rotation steps, each row followed by its count of steps:
The counts run from 0 to 612.
[-1.51 -2.42  0.45  0.81 -0.42 -3.71 -1.18 -0.58 -1.33 -1.85  1.47 -0.99
 -1.96 -0.85  1.59  1.09  1.72  3.49 -2.12  1.10  1.25 -1.59  0.83 -0.13
  2.73  2.32  1.26  0.15 -0.59 -1.24 -0.98 -0.62 -1.45  2.15 -0.32  1.53
 -0.21 -0.63 -0.01 -0.97  1.93] | 342
[ 0.63 -2.05  0.20 -1.38 -1.49 -0.51  0.07  0.30 -1.28  1.17 -0.40  1.67
 -1.35  2.60 -1.18  0.38 -0.30  4.82  1.48  0.54 -1.00  0.55 -0.31 -0.98
  2.77  0.63 -0.82  0.22 -2.73 -0.70  0.96 -1.43  2.46 -1.63  0.81  2.46
 -0.78  1.24 -1.07  0.02 -1.41] | 470
[-1.25  0.03  1.08  1.21  2.36 -0.77  0.38  0.48 -0.11 -0.22  1.04 -2.11
 -0.54 -0.33  1.41 -0.82  1.52  0.98 -1.91  1.39  0.96  0.40  2.72 -2.23
  1.83  0.14 -0.36  0.23  1.49  4.35  0.49  1.54  0.28 -0.94  1.86  1.70
  2.14 -1.91  1.05 -3.42 -1.38] | 505
[-1.13 -1.90 -1.76 -3.55  0.25 -1.24  1.04  0.00  0.14  1.91 -3.36  1.62
  0.85  1.34  1.79 -0.24  0.98 -1.46  0.37  0.56 -2.33 -0.03 -1.39 -2.11
 -0.40 -0.04  1.31  0.82 -2.02 -1.01  0.65 -0.45 -2.30 -2.62  1.58 -1.38
 -1.95 -0.50  2.44 -2.22 -0.79] | 202
[-0.15 -0.31  0.41 -4.60 -2.62  1.04 -0.42  0.19  0.60 -0.33  0.21  0.04
 -3.14  1.29 -1.02  0.54  0.81  1.23 -0.76  0.56  1.02 -0.23 -0.81  1.05
  0.61  1.44  2.83 -1.20 -0.52  3.54 -1.75  1.81  0.07  2.01  2.53  1.48
  1.11  1.04  0.68  1.71  0.75] | 406
[ 0.89  0.20 -1.07 -3.69 -2.59  1.09 -2.01  2.57  0.84 -0.40 -0.23 -1.79
 -1.35 -1.14 -0.26 -0.05  0.45  2.07 -1.61 -0.85  1.49 -0.30 -0.12  0.86
  1.15  0.08  2.76  0.11 -0.99  2.37 -2.43  1.44  1.98  0.61  1.13  0.23
  2.91  1.27  0.78  2.05  1.20] | 64
[-4.06  0.17  0.87 -2.36 -0.28 -0.52  2.04 -1.40 -0.71  1.54  0.11 -0.26
 -0.05  2.66 -0.85  1.25  1.20  1.19  2.39  0.54  1.24  0.56  1.36 -0.97
  1.49  0.10 -0.91  2.16  1.19 -1.97  0.62  1.72 -1.55 -2.07  3.47 -0.03
  2.39 -0.68  0.17 -0.14 -0.29] | 593
[-0.01 -1.43  1.96  1.15 -1.10 -1.01 -0.65 -0.51 -0.14  0.05 -0.23 -1.21
 -2.68  0.24 -0.98  0.33 -0.77  2.62  0.70 -0.25 -0.20  0.58  1.73 -0.27
  2.86 -2.36 -2.31  0.25  1.24  0.83 -3.93  2.44 -0.70 -0.69  2.05  2.34
  0.63 -2.81 -2.32  0.39 -0.02] | 489
[ 1.83 -1.75 -0.47 -0.96  0.48 -2.63 -0.54  2.17  0.99  1.60  1.30  0.35
  2.33 -2.81  1.66  1.04 -0.27  3.16 -1.62 -0.33 -0.60 -2.24 -0.40 -0.49
  1.38  0.27  0.06  1.30 -3.19 -1.86 -0.29 -1.46  2.45 -1.14  1.30  0.49
 -0.66  1.00  0.32  1.19  2.17] | 455
[-2.01 -1.08 -2.30 -3.10 -0.24  0.03  0.97 -0.51 -0.16  1.48 -4.55  0.35
 -0.06  0.84  2.21  0.30  1.09 -1.09  0.01 -0.27 -1.25  0.86 -0.19 -1.98
  0.58 -0.63  1.10  1.09 -1.43 -1.92  0.97 -0.37 -1.58 -2.90  1.80 -2.82
 -0.29 -0.12  1.35 -1.05 -1.67] | 205
[-0.63 -1.97 -1.95 -2.53  0.90 -0.03 -1.14  0.35  0.01  0.52 -4.01 -0.23
 -0.34 -2.45  1.83 -0.76 -0.12 -1.64 -1.97 -0.45 -2.43  0.46 -0.11 -1.65
  0.09 -2.78 -0.02  0.35 -1.86 -0.03 -1.14 -0.54 -2.13 -2.58  0.87 -2.20
 -0.57 -2.00  1.83 -2.42 -0.42] | 545
[ 0.64 -1.63 -1.14 -3.42 -1.95 -1.98 -1.72  1.50 -0.73  1.25 -2.35 -0.67
 -0.26 -2.00  0.74 -0.19 -0.42  1.04 -0.34 -1.60  0.26 -1.26 -0.80  0.06
 -0.32  0.16  0.32  2.50 -2.02 -2.89 -4.24 -0.64  0.18 -0.93  0.97 -0.63
 -0.93 -2.09  0.75  1.55  1.33] | 217
[ 1.31 -2.76 -1.69 -2.39 -1.68 -0.85 -1.84  1.28 -0.64  0.81 -2.61 -0.90
  0.96 -0.86 -0.77 -0.91  1.23 -1.15 -0.96  1.54 -1.67  0.28 -0.25 -2.61
  1.06  0.12  1.27 -1.03 -1.70 -0.77 -0.72  1.18 -1.56 -1.98 -0.24 -3.76
 -0.56 -0.17  0.06 -3.22 -0.99] | 538
[-0.99 -0.10 -1.41 -3.57  1.13 -0.57 -0.17  1.17  2.22 -0.41  0.78  1.09
  0.08 -1.14  0.00  1.21  1.29  1.28 -0.05  0.60 -4.01 -0.76 -1.29  1.30
  1.27 -1.55  1.44 -0.79 -1.94  2.74 -0.65  1.64  0.24  1.43  1.48  2.47
  0.94  1.98  2.34  0.14  2.71] | 74
[-2.89 -0.58 -1.21 -2.41 -1.34 -2.12 -0.24  1.03 -2.80 -2.07  0.24 -0.58
 -1.00 -1.58  0.01  1.59  0.89  2.84  0.48 -0.78  0.34 -0.31 -0.68  1.24
  3.36 -0.01  0.82  1.01 -0.94  0.16 -2.00 -1.05  0.21  0.94  0.56  0.56
  3.05  1.12  2.32  1.90  1.43] | 573
[-1.81  0.62 -1.33 -3.42  0.34 -0.80  0.89  1.79  1.58  0.53  0.25 -0.39
  1.99  0.05 -0.63  0.91  2.25 -1.00  1.63  1.25 -2.71  0.40 -0.18 -0.56
  1.65 -1.24  1.56 -0.19  0.34  2.54 -0.64  3.61 -0.90 -0.53  1.83 -0.13
  2.67  2.25  2.19 -0.87  1.41] | 417
[ 0.50 -0.93 -0.85 -4.24 -0.47  1.70 -1.86 -0.30  1.16  0.73 -1.24  0.60
 -2.51 -0.21 -1.73 -1.47 -0.75 -0.04 -1.74 -0.37 -0.61 -0.25  0.76 -0.96
 -2.76  0.67  0.84 -0.89 -2.56 -0.08 -0.95  0.70  0.58 -0.75  4.05 -1.41
 -1.68 -3.14 -0.44 -0.93 -1.40] | 47
[ 0.58 -1.42 -1.50 -3.30 -2.34 -1.38 -1.78  1.40 -0.94  1.13 -2.36 -0.64
 -0.74 -1.69  0.83 -0.31 -0.69  1.49 -0.42 -1.73  0.75 -1.24 -0.51 -0.01
 -0.09  0.28  1.02  2.42 -1.70 -3.25 -4.00 -0.96 -0.05 -1.06  0.97 -1.37
 -0.84 -1.64  0.40  1.49  1.24] | 216
[ 1.28 -2.27 -2.66 -2.21 -1.56 -0.38 -1.76  1.07 -0.68  0.58 -2.63 -0.71
  0.82 -1.44 -0.41 -0.79  0.83 -0.96 -0.89  1.49 -1.71  0.09  0.23 -2.79
  0.76 -0.20  1.63 -0.69 -1.96 -0.84 -0.83  0.91 -1.67 -1.83 -0.06 -3.83
 -0.91 -0.28 -0.46 -3.48 -0.86] | 539
[ 1.28 -0.26 -0.46 -1.69 -1.10 -0.22 -0.05  0.77 -0.06  0.66  0.32 -1.59
 -0.97 -0.14  2.14  0.16  2.72  0.29 -2.30  2.42  2.98 -1.12  0.38 -1.67
  0.62  3.60  3.83  0.25  0.68  2.99 -0.87  1.97 -1.07  1.65  0.72  0.21
 -0.28  0.06  0.14 -2.19  0.46] | 175
[-1.79 -0.30  0.13 -3.67 -1.71  0.37 -0.90 -0.47  1.44  1.41 -0.48 -0.22
 -0.27  3.04 -0.86  0.26  2.53  1.90  0.68  1.20 -1.61  0.74  0.69  0.36
  2.41 -0.40  0.80  0.86 -0.49 -1.98  1.70  2.94 -0.70 -0.62 -0.37  1.97
  2.36  2.16  0.32 -2.05  0.85] | 85
[-0.88 -1.63 -0.47 -3.40 -3.05 -0.56 -1.15  0.31 -1.03  1.12 -4.10 -1.60
 -0.88 -0.41  1.48 -0.19  0.23  0.14 -0.68 -1.90  1.08  0.62  0.24 -0.38
  0.99 -0.69  0.45  2.18 -1.21 -3.44 -2.07 -0.34 -0.78 -2.62  0.67 -2.28
  1.31 -1.23  0.61  1.00 -0.58] | 212
[ 3.00 -2.53  0.28 -1.52 -2.97  0.19 -1.86  2.19  0.86  0.78 -1.25 -1.46
  0.27 -0.38 -0.47  0.19  0.76  1.67 -1.46  0.92 -1.23  0.86 -0.32 -1.34
  3.33 -0.80  0.96 -1.99 -2.07  1.55 -0.25  1.82  1.56 -1.57 -0.84 -0.70
  1.48  2.92 -1.42 -0.12 -0.63] | 300
[ 2.63 -3.18  2.42 -1.09 -1.59 -0.39  0.45  0.30 -2.17  1.68  0.56  1.24
 -0.82 -0.68 -0.54  1.13 -1.53  4.04 -0.81  0.73  1.17 -0.88 -0.68 -0.94
  1.96 -0.56 -1.98  0.14 -2.96  1.10 -0.59 -1.67  0.72 -1.82  0.74  2.23
 -1.11  0.53 -1.72  0.47 -0.05] | 130
[ 1.06 -2.16  1.31 -1.44 -1.38 -2.31 -1.90  1.80  1.83  2.37  0.16 -1.51
  1.77 -0.16  2.12 -0.08  0.76  2.05 -2.45 -1.07  1.67 -1.13  0.79 -0.58
  1.50  0.85  0.74  2.44 -1.25 -3.40 -0.31 -0.04  1.87 -2.40  0.36 -0.05
  1.41  0.64  0.18  1.03  1.01] | 449
[ 1.80  0.40 -1.68 -0.84  0.20  1.14  2.48  0.83 -1.67  2.33 -1.26  0.92
  0.16 -0.56 -0.22  1.17 -0.65  3.78  3.43  1.17 -0.68  0.14  0.28 -2.12
  2.72 -1.48 -1.92  1.97 -1.43  1.02 -1.30  0.48  1.46 -2.22  1.75  1.64
 -1.46  0.21 -2.00 -0.74 -0.45] | 478
[-0.14 -0.43 -1.71 -0.86 -2.05  0.28 -1.53 -0.70  0.52  0.14 -3.32 -0.19
 -3.61  3.12  1.34 -1.09  0.38  2.97 -0.14 -0.21 -2.01  0.87  0.82 -0.06
  2.98 -0.95  1.35  1.18 -0.16 -0.40 -1.75  0.88 -1.09 -0.64 -0.87  3.04
 -1.07 -0.46 -0.28 -2.65 -0.41] | 319
[ 0.37 -1.82  0.63  0.62 -1.66 -1.40 -0.52  0.87 -1.46 -0.01 -1.27 -1.41
 -1.42  1.60 -2.04 -0.75 -0.25  1.43  1.76  0.44 -0.74  2.23  1.13 -2.06
  3.33 -1.13 -1.51 -1.03  1.17  2.75 -2.89  2.23  0.57 -1.89  1.39  0.66
  0.78 -1.12 -0.81 -0.71 -2.34] | 147
[ 0.17  0.16 -0.84 -4.24  1.38  1.18 -0.27  1.91 -1.48  0.67 -0.47 -0.52
 -0.37 -3.10 -0.27 -0.89 -0.31 -0.26 -1.33 -0.27  0.66 -0.31  0.11 -0.99
 -1.78 -0.60 -0.67  0.18 -1.59  4.07 -2.00  0.11  1.62 -0.77  2.91  0.34
  0.85 -2.77  1.99 -0.88 -0.33] | 393
[-0.95 -1.83 -2.18 -2.18  0.74  0.34 -1.12 -0.05 -0.21 -0.23 -4.27 -0.19
 -1.32 -2.26  2.06 -0.45 -0.20 -1.26 -2.27 -0.78 -2.12  0.31  0.02 -1.09
  0.11 -2.83  0.19  0.11 -2.21 -0.25 -0.68 -0.87 -1.92 -2.15  1.08 -2.54
 -0.36 -1.91  1.20 -2.16 -0.52] | 546
[ 0.44 -1.32  1.58 -0.21 -0.66  0.03 -0.64  0.77 -1.20  0.25  2.65 -1.17
 -0.72  0.12  0.50 -0.56  0.40  2.07 -3.12  1.86  3.59 -0.86  1.30 -1.46
  1.56 -0.12  1.29  0.88  0.95  4.14 -0.04  0.08 -1.58 -0.65  0.23  1.67
  2.38 -0.60  0.75 -3.34  0.02] | 511
[-3.64 -0.69 -0.12 -2.39  1.49 -2.50 -0.05  0.49 -0.30 -0.80 -1.72 -0.58
 -1.97 -1.00  1.33  0.80  1.19  1.56 -0.42 -2.19 -1.64  0.45  0.14  0.66
  1.28  0.91 -0.79 -0.37 -1.95 -0.41 -0.56 -0.68  3.03  0.31  2.97  1.30
  1.18 -1.62  2.33  2.81 -0.38] | 228
[-0.24  0.30 -0.43 -4.54  1.62  1.46 -0.37  1.55 -1.42  0.35 -1.00 -0.58
 -0.84 -3.43  0.29 -0.48 -0.08 -0.49 -1.62 -0.47  0.55  0.01  0.22 -0.81
 -1.41 -0.83 -0.81  0.02 -1.64  4.04 -1.19  0.50  1.66 -0.50  3.04  0.03
  1.29 -2.76  1.99 -0.56 -0.11] | 394
[-1.14 -0.83  2.10 -4.52 -0.81  1.41 -0.26 -0.15  0.27 -0.43 -0.55 -0.18
 -3.29 -0.11  0.30  0.85  0.14 -0.25 -1.95 -0.54  1.06  0.55 -0.46  1.31
  0.45 -0.60  0.55 -1.04 -0.47  4.23 -1.19  1.06 -0.32  0.50  2.71  1.37
  2.38 -0.47  1.75  1.97  0.32] | 402
[-0.59 -0.86 -1.43 -0.68  0.57 -0.60  1.32  1.17 -0.14 -0.22  0.24 -1.32
  0.76 -2.51  2.78  1.91  2.33 -1.21 -2.09  2.18  1.03 -0.95  0.13 -1.75
  2.11  0.33  3.15 -0.53 -0.18  3.28  0.24  1.16 -2.32  0.27  0.93 -2.66
  1.67  1.89  1.42 -1.30  1.07] | 182
[-0.58  1.27 -2.29 -1.13  0.63  0.69  1.02 -0.32  2.39  2.11 -0.51 -0.30
  1.20 -1.07  1.83  1.96  1.36  1.83  0.81  0.90 -0.87 -1.68  1.55 -0.39
  1.72 -2.48  0.70  3.35 -0.46 -3.44 -0.03  1.98 -1.88 -1.47  1.56 -0.35
  0.18  0.60 -1.12 -1.81  2.74] | 95
[-1.51 -0.40  0.88 -0.19  2.02  0.63 -0.29 -1.10  0.66 -0.67 -1.05 -1.09
 -3.70 -0.61  1.97 -0.12  0.62  0.02 -2.82  0.50  0.33  0.36  2.04 -0.49
  0.71 -1.29 -0.16 -0.11  1.30  3.92 -0.93  1.51 -2.31  0.18  2.40  1.79
  0.66 -3.29  0.73 -2.74 -0.26] | 164
